The rows of X fall into a few groups, which share some directions, and each row is roughly a mix of its group's hidden directions, except some rows that fit no group.
X, 179 rows:
[[-22 -11  16  11 -23   1  17  49 -21 -11  43  31 -15]
 [-37 -17 -15  50  12  -1  -1   3   8 -12  54  -6   4]
 [ 19  -6   5   8   0 -26 -36  30  53 -24  20  26  -3]
 [  7 -32  13  48  38 -23  16   4 -20  -3  11 -13  35]
 [  3  12  20 -20 -17   0  60 -11 -28 -31   2 -21 -24]
 [ -2  18  29 -53   2   9  46  24 -10 -10  25 -12   3]
 [ -9  -7 -17  11  -3 -41   5   1  58 -14 -39  -1  20]
 [-17  25 -47  -4   3  -7  -7   0 -28  57  -3  21   5]
 [ 18   7 -26  50   0 -17 -54  18   9   4  21  10  -7]
 [  3 -10 -41  12 -25  10  22  40  -1  33  12 -28  29]
 [ 21  -1 -42  -2  12   8 -32 -25 -30  18 -37  22 -25]
 [  8 -17   2 -40  -2 -57 -20   3 -25  -9 -30   2  23]
 [-13 -24  19  38   3   2  47  12   5  13 -18  -5 -48]
 [ -3  -7  13 -23 -16  62 -16 -16  -7  48  -7   9   0]
 [-14 -14 -27 -16  17   4  30 -31  48  -7 -37   6  22]
 [  3 -45   1  25  33  16 -33 -30   5  13  32  -8  23]
 [-22 -13 -14  15 -11 -48 -23  12 -43   3  41  -2   9]
 [ -6   4 -34  22 -24  63 -30   6 -22  -9   6 -10   1]
 [ 13  16  -3  27 -37   4   6 -38  -4  31 -25 -33  32]
 [ -7 -38  27 -22  -6 -58 -14  -3 -17 -17 -26 -11   5]
 [  2 -20 -13  35   4  24  47 -46   7  10   7 -31   4]
 [  2 -24  21  35 -39  -7 -24  14  20  51   2  12   1]
 [  0 -38  32  11  -6  55  -3 -35 -23  -6   9  12   7]
 [ 31  -1 -52  10   6  40 -28  15 -26   3  12  11  19]
 [-28  24 -33 -22 -10  41  33   5 -19  -6 -25  24  19]
 [ 36  32 -18  31  -5  -6  27 -44 -28  13 -15  -4  -8]
 [ -4 -32  -7  -5  22  50  17  45  19   1   4  10 -29]
 [-11  20 -15   0 -21 -60  -8 -51   4  -6 -11   4 -10]
 [ -3   1 -49  -6  -2 -26  25   1 -50   0 -39  -1  -2]
 [-31   1 -14  26 -12 -11 -29 -38 -40   8   8  14  37]
 [-19  -6 -39  14  17  -1  36  22  33  -3 -22  32 -31]
 [ -7 -17 -30   4  -8  57  17  -5 -20 -18 -29  22 -29]
 [ 28  16  29 -21  19 -16 -11 -11  -1 -61  23   9  14]
 [-17  18  39  -6  32  -1 -34 -23  38 -21 -31   6  -7]
 [ 16  15   0  33 -30   1 -56 -14  37  -7 -22  -1   6]
 [ 17 -21 -64   7  11  13 -17  -6 -23  27  16 -15  23]
 [-35  -8  27  33  -5  17  24  24  30  42  -1 -22 -10]
 [-10 -32   5  13  13  57  22   7  -5  -3   2  27 -42]
 [ 56  -9 -10 -17  18 -34   2 -14  -8  26 -35  23   0]
 [-29 -22 -10  -2 -11  24   8 -39   4  44 -40  20 -11]
 [ 16   9  -9 -45  31   2  16 -39  -6 -14  24  31  28]
 [ 36  24 -22  14 -33  18  41  21   4   7 -31  18  18]
 [ 38  -3 -28   6 -41 -18  -4  32 -22 -21 -23 -13 -30]
 [-36 -13 -15  -6 -57  28 -12   9  20  32  17  -2  -7]
 [-16 -14  22 -20  25  11  -5  10  -8  46  24 -40  36]
 [-14  13  42   6 -28 -42 -43 -22  19   0 -11  16  -4]
 [  1  23  20 -17  -9  12  29   2 -60 -26  20 -28   4]
 [ -5   5 -22  -1 -37 -41   4 -41  25 -19 -25   6  30]
 [  7  24 -21   8  28   8 -34  27  21  56 -11 -14  10]
 [ -8 -17  31  16   0 -47 -15 -39 -22  33   2  11  24]
 [-32  -6 -23   5 -35  -1 -24 -19  56  -7 -18  -3  21]
 [ 25  18   6 -30 -13   4   7 -31 -40  41 -19  11 -30]
 [ 11   3  -9  51   1 -14 -39  26  12  34  14 -25  20]
 [-11  25 -11   0  71  -6 -13  -8   7  19  11 -29 -14]
 [ 33  29 -29 -26  32 -22  47  19  11   6  -1  -5   9]
 [ 29  -2   0   6   5 -39 -16 -24 -38  42 -23  11  25]
 [ -9  29 -15   8 -13 -11  22  -6 -47  -6  48 -27 -22]
 [-15 -23  -4  -9  32  25 -32  49 -19  -2  31   0  21]
 [ 12  13 -13 -23 -21  -1  39 -16 -31   7   7  23  54]
 [ 18 -26  19 -17 -15  39 -18  18  -9 -26 -22   9 -50]
 [ 14  19 -17  -8  37  -3 -24  34 -34   4  32  -4  39]
 [ -2  15  26 -14 -13   1  45  -1   7 -58 -28  -1 -16]
 [ 23 -19 -14   7   7 -35  28   0  -8  62  17  -1  21]
 [ 15 -12  -7 -12   4  61 -15  36  30 -13  20  -4 -22]
 [ -6  -8 -37  42 -23   2  -1 -42  -3 -11 -35  18  23]
 [  5  -6 -15  22  -8 -15  32 -27  58  -9 -26 -20  21]
 [-15  -8 -54  17  28  27  -9   4 -50  -4   9   0   0]
 [ 20  29  15  -3   7 -23 -11  20 -14  -9  32  32  53]
 [ -6   1 -26   4  13  -3  -3  15   2 -67  13  29  33]
 [ 23  42  -3  42 -34  14 -28   5   1  23 -15 -23 -13]
 [ 35 -23  -4  17 -18 -19  29  41  41 -23  -2  -3  15]
 [ -3 -28  39  27  44 -11   9 -28  21  -3  25 -19  19]
 [  5 -36 -24  14 -29  -5   6  10   8  28  56 -26  -4]
 [-22 -44 -14  29   4 -35   4 -11 -36 -30 -11  25   9]
 [-59  12  -4  -9   4  -2 -36 -36 -28  20  -3   3 -16]
 [ -4  -1  -3  34   8  -1  18 -22 -28 -13 -21 -50 -43]
 [-29  18   3  58  35  17 -17   3 -14  -1 -10  34  -7]
 [-20 -11 -41 -16  16  15 -20  43 -37 -10 -11  28  15]
 [ 31  15 -13 -43  22 -31  21 -25 -16  -8  12 -10  38]
 [ 20  32 -49  29  16  -7 -21  30  12  18 -17  24 -10]
 [ 63  27  15 -25   1  -8 -32 -22   3 -14  19   2  -3]
 [-10 -23  -1  42  -2 -29 -39  -6 -25  31 -16  33   2]
 [-18  42  -8 -36 -28 -11 -19   3 -13 -11  -3  19 -49]
 [  9 -41 -20  34 -19 -43  24  13  25  -9  22 -14  -3]
 [ -9  23  38 -22 -10  16 -42 -32  39 -21   1  -3  11]
 [-23 -13 -10  17 -44  10  42  -9 -25  22  -3  39   9]
 [ 15  -6  29 -32  41 -25  10 -26   5 -25 -15   1  41]
 [ -8  24 -29   1  -5 -50  -1 -55  14  -9   4 -17  12]
 [ 38   3  18 -23  42  -2 -46 -24  18 -12  20  -2   1]
 [-38  -5  -1  31   4  26 -17  25  -2 -32  28  29 -34]
 [-13 -33  -6 -29  28 -21  21  14 -16  -3 -26 -36  39]
 [  6  -9  26 -31  16  -6  29 -33  22   2 -17 -51 -19]
 [-38 -18  41  28 -18  20 -14  20   5   7  19 -41  -7]
 [ 46  19  30  14   7  -2 -20  53  21  -4  18 -11  -4]
 [ 29 -15 -12 -11  15   3 -22  -6  40  16  49 -28  25]
 [ 14  28 -17  43 -11 -10   1  42 -13  -4   3  11 -48]
 [-13 -12  -1  -6  32   6   6  12 -53  41  10  -5 -40]
 [-17 -12  38 -10   4  40   1  13 -45  -8  -5  27 -35]
 [-15   1 -18 -12 -31  -8  -8 -22 -12   3 -39   7 -62]
 [ -5  -3  -8   1  -8  -3  57 -37   9 -40 -30 -19 -10]
 [ -4 -39   3  51   4 -22  -7 -27 -13 -10  -2 -37 -25]
 [-27 -31  -6   0 -19  11 -19 -54  17  17 -30  15  24]
 [-42  46   8 -17   5  13 -10  10  22  -6 -51   1   4]
 [ -2 -24 -13  26  -5 -73   5   5   3 -13   1   9 -25]
 [ -5 -57   2  28   3   2   5  29  -6  21 -32   7 -35]
 [  8   5  -2  20  -1  33 -36  10 -24   5 -38  42 -32]
 [ 11  -1 -36  15 -26 -13  22  -9 -40 -38  17  18  32]
 [-26 -19 -38  11  25   4   9   1  48 -24 -28  27  -3]
 [-22  -2 -28  25  -7  10  -3  21 -15 -36  -2  57 -22]
 [  3  21 -32  -5   3  12 -14   1  42  13 -43  42 -20]
 [-32 -47 -34  21  19  -5  15  -7  23  26 -15  30   3]
 [-10  24  28 -15  25 -24 -16 -20 -21 -11  44  36  19]
 [ 21  29 -42  15 -11 -38  39 -14 -23 -17  19  -6  -6]
 [-29 -28  -2   0  -5   8 -53  11  -8 -34  41   4  12]
 [ 28  -2 -14 -28  10 -27 -27  -8 -45 -34  25  -6  25]
 [ -7 -33  -7  29 -19 -20   5  15  14  22  20 -53 -30]
 [-31 -12 -13  25  31  -2   5  48   5  -1  34 -34 -15]
 [-32 -48 -41  20   4 -17  -4  23  -4  30  22 -11   2]
 [-30 -22   5 -21  36  23  -6 -13 -56  10   0  -4 -25]
 [ 16  30 -38  27 -18  21  28   6 -29 -11 -22 -33 -16]
 [ 37  -5  44  -8 -48  -9  -6  -5   2 -26  -2  32 -16]
 [-19  51   8  -3  31  23  24  12 -27   0 -37  -3 -23]
 [ 26   9  -8 -15 -54   0  13 -49  11  29 -13   7   3]
 [ 30 -12 -21  13 -28 -53  23 -14  20  26   3  -2 -26]
 [-33 -35  -3  17  35   5 -14  -3  29 -13   4 -37  36]
 [ 29  49   7 -32 -15 -26 -21 -35  22 -15   5  -2  10]
 [-27 -52  -8   6 -21  -1 -23  44 -23   7  22  17   0]
 [-23 -30 -46 -34   8   6 -21  23  29  -2 -23  20 -12]
 [ 50   5 -19 -21  14  14  11  26 -31   0 -37  14 -28]
 [-19 -19  -6  10 -38  31  13 -24  31  13 -50  -4 -13]
 [ 16  39  -8  34  -9 -18 -31   7  31   1 -15  33 -32]
 [  7 -25 -28 -24 -13 -20   5  14 -37 -48   3 -22  28]
 [-37 -24  11   4   1 -65  -4   7  11  19 -18   4  24]
 [ -2 -23   6  26  64 -19  -9   1 -41  -7 -12  -3  10]
 [ -4 -22  38 -29  13   4 -12 -24 -52  13  19 -26 -12]
 [ -3   7  25 -37  19 -44  -3 -19 -21 -41   0  16  27]
 [-25  16  -1  42   1  35  28 -40 -16  20   2  27  -9]
 [-13  22  20  33 -30  33 -24   0  38  27 -16  10 -22]
 [-10  -9 -29  13 -36  -7 -18  52 -34  31  -6   6   5]
 [  6 -33 -20  21 -23 -43  11  13 -25  18  33   2 -33]
 [-14 -12 -24  -6   7  49  15  44  34 -15  -6   8 -27]
 [ 13  45 -20 -21  17  47  27  -3  26   1  24   0  15]
 [ 48 -34   4   8 -19   1  27  24 -31 -21  -1  31  14]
 [ 44  16  -1   7  24 -40  24  22 -18 -43   8   5   1]
 [ -3  20 -12 -40  19  25  10 -13 -44  23  -4  -3  43]
 [  5  12  -6 -34  25   2 -41 -11 -10  38 -23  36  25]
 [-19  48 -33 -13  21  -1  17  12 -17 -15 -36  -3  34]
 [ 17   0 -29  41 -39  16  18  39  -6  32  -7   6  10]
 [  0  35  13   1  40 -23  28  42 -13 -12  30  11 -19]
 [ 11 -51 -27  -1   7   7  37  16 -28  18  12 -22 -29]
 [-13 -38  41  14   3 -41  21 -28  19 -16   5 -27  -2]
 [-18 -12  63 -12  -8 -47 -16   0 -12   0  13 -17   5]
 [-28 -49  20 -16  -4 -31 -16 -22  20  13  15 -38   1]
 [ 39  -8 -20  -5   0 -16   0 -34 -30  22  53  -9  -3]
 [-21 -26  -2   8  -4   8  26  21  60  15 -32   3 -24]
 [-32  31 -25   8 -28  -4  28 -14 -25  20  -3  46  13]
 [ 26  32   6 -24 -25 -28 -23 -42  30   7  25 -12  -7]
 [  3  17  -5  24  20 -26  21  -7 -41  52  -6   1  29]
 [  6  27   9 -35 -34 -14  36 -35  27 -32  -5   6  -6]
 [-23  14 -14   3   1 -29 -32  -3 -24  20 -30  50  24]
 [ -4 -12  -4  28  -7 -34  25 -10 -50   2  12   7 -47]
 [ 14   2   3 -39   5 -64 -13 -11 -25 -12 -27   2   3]
 [-10   1 -46  -4   8  22 -12 -56 -26  -7  14  28   3]
 [-15 -29  -9   7  34  23  12 -26 -31 -21 -15  19  46]
 [-27 -29 -12  28  -2  21 -13 -17 -44 -35  15  29  13]
 [ 11  -1   8  13 -55  -6  -7  -6 -37   3  22  44  23]
 [ -5 -33 -20  21  25 -19  15  66  -9 -10  -4   6   3]
 [-10  12  -1  -1  31  16 -37   6  45 -35 -15 -35  13]
 [ 13 -15   1  -7 -23  18  17  22 -52  -3 -32  44   8]
 [ 39  36  19  -3 -18 -19  19  22 -10   6  30 -37  26]
 [-16 -20   1  29 -24  11 -34   0  48 -19  34 -24  -6]
 [-26 -11 -30   7   7 -16  13  27 -19  61 -17 -19  13]
 [ 35  15 -15  20 -27  38  12  12  24  38 -21  25  15]
 [-23   8  11 -19 -42  38 -14  55  14   6   9  -5   3]
 [ -9 -12   0   1 -10  10  -2 -51 -34 -46 -25  10 -26]
 [  8 -23 -28  24  -7 -51  -6 -18 -21  -7   9 -38  28]
 [-36  -4  -4  -2 -33  63  13  -3  -3  29  -8 -12  10]
 [-11 -11  26  16 -12  11 -54  -4  15   4  15 -29  47]
 [-32  15  27  -4   5   1 -19 -28  23  -9 -59  20  -9]]
One row of each group comes first, with its name. Which group is each row after those in?
[ -5 -28   5 -34  13 -19 -29   0  39  13  24   1  46]	R
[-56 -32  10 -30  -8  -8 -15   2  -1  -9   1 -35 -30]	Z
[ 12 -29  21  12  -1 -32  24  -3 -26  -6  20 -12 -57]	S
[-32 -19  14   8 -19  -1 -12  65  29   5  -6   2 -23]	H

[-20  53  15 -33   0 -35   5  -5  22   3   1  -1  38]	R
[ 52   3  13  -1 -36   9  40  29  -3 -21 -17  19   7]	H
[-25 -12 -10 -16 -24  14  30  11   4 -55 -15 -31 -23]	R
[-23 -20   0 -28   5  -1  58  26  -8   8  29  27  18]	S
[-13 -13  14   0 -47  16   2  57  18   4 -11 -25 -20]	Z
[-36 -15  18 -12 -46   0  18   5   9 -32  34  -2  31]	Z
[  7  20  31 -57   7  26 -45 -12   1  11  -6   1  -1]	S
[  1   8  -3 -34 -11 -25 -54  40   6  -6  28  11  14]	H
[ 26 -12  30 -25  26   3 -51  12  34 -10  -2  21  17]	H
[-23  20  12  26  26  57  13  33   9  -8  25  -4  -9]	Z
[ 30 -19 -25  27  37   7 -33 -18 -41  -7  -4  21  12]	Z
[-17  33  -5  -1 -35  30   0  34  25  -9 -12  45 -11]	S
[ 19   1  11  41 -48 -27  31  -7  21 -15   7 -26  13]	S
[-15  23  22  10 -12  32 -38  13 -41 -15   1 -12 -40]	S
